Here are some points, each followed by its number:
tensor([-0.37, 0.83, 1.12, -0.36, 0.31, -0.13, -0.07, -0.88]) 0
tensor([0.25, 1.51, 0.06, 0.54, -0.88, 0.12, -1.29, -0.01]) 1
tensor([0.89, 2.03, -1.43, 1.77, -0.94, 0.67, -1.25, 2.97]) 2
tensor([-0.56, 1.47, 0.76, 1.40, -0.96, -1.21, -1.24, 0.87]) 3
tensor([-0.73, 2.07, -1.36, 2.97, -0.87, -0.48, -1.20, 4.00]) 4
tensor([-0.54, 1.38, -0.04, 2.19, -0.92, -1.42, -1.25, 1.43]) 5
tensor([-0.57, 1.19, 0.68, 2.04, -0.89, -1.45, -1.07, 0.83]) 6
tensor([-0.69, -0.49, -0.24, 1.57, -1.01, -1.41, 1.08, -0.79]) 7
tensor([-0.64, 0.64, 1.11, 0.23, -0.31, -1.24, 0.30, -0.95]) 8
tensor([-0.68, 0.77, -1.31, 0.37, -0.78, 1.24, -0.90, -0.76]) 9
tensor([-0.75, -0.18, -1.35, -0.02, -0.90, 2.04, -1.02, -0.84]) 10
tensor([-0.65, -1.22, -1.40, -0.20, -0.90, 1.68, -0.86, -0.95]) 11
tensor([-0.73, -1.24, -1.40, -0.15, -0.88, 0.47, -0.59, -0.89]) 12
tensor([-0.70, -1.50, -1.33, -0.28, -0.94, -0.04, 0.08, -0.83]) 13
Which five points above are nearest to each new point, looking only along the 2 directions in which the numbered points spread most? Their numbers follow each, smallest number first.
tensor([1.46, 0.56, 1.32, -0.81, -0.02, -0.41, 0.09, 0.64]) 0 1 3 7 8
tensor([0.90, 0.03, 3.07, -0.95, 1.55, -1.43, 1.17, -0.08]) 0 3 6 7 8
tensor([0.27, 0.54, 0.36, 1.01, 0.34, -0.43, -1.23, 1.40]) 1 3 5 6 7
tensor([1.88, 0.77, 1.04, -0.59, 0.28, -0.14, -0.20, 0.81]) 0 1 3 7 8
tensor([2.73, -0.46, -0.47, -0.44, 1.20, 0.40, -0.37, 2.72]) 1 2 3 5 9
tensor([-0.68, -0.11, -0.36, -0.84, 1.56, 0.65, 1.44, -0.83]) 0 7 9 12 13
tensor([0.49, -0.65, 3.28, -0.81, 2.36, -1.05, 2.08, -0.94]) 0 3 7 8 13
tensor([0.02, 1.14, 1.36, 0.07, 0.62, -0.36, -0.46, -0.98]) 0 1 3 7 8
tensor([-0.64, -1.18, -0.64, -0.60, 0.00, -1.13, 2.61, 1.16]) 0 1 7 8 13
tensor([-0.74, -0.71, -0.75, 0.29, -0.87, -0.60, 0.21, -0.43]) 0 7 9 12 13
tensor([-0.59, -1.28, -1.32, 0.20, -0.63, 0.11, -0.83, -0.10]) 9 10 11 12 13
tensor([-0.65, -0.44, -1.30, 0.17, -0.93, 0.43, -1.28, -0.12]) 9 10 11 12 13
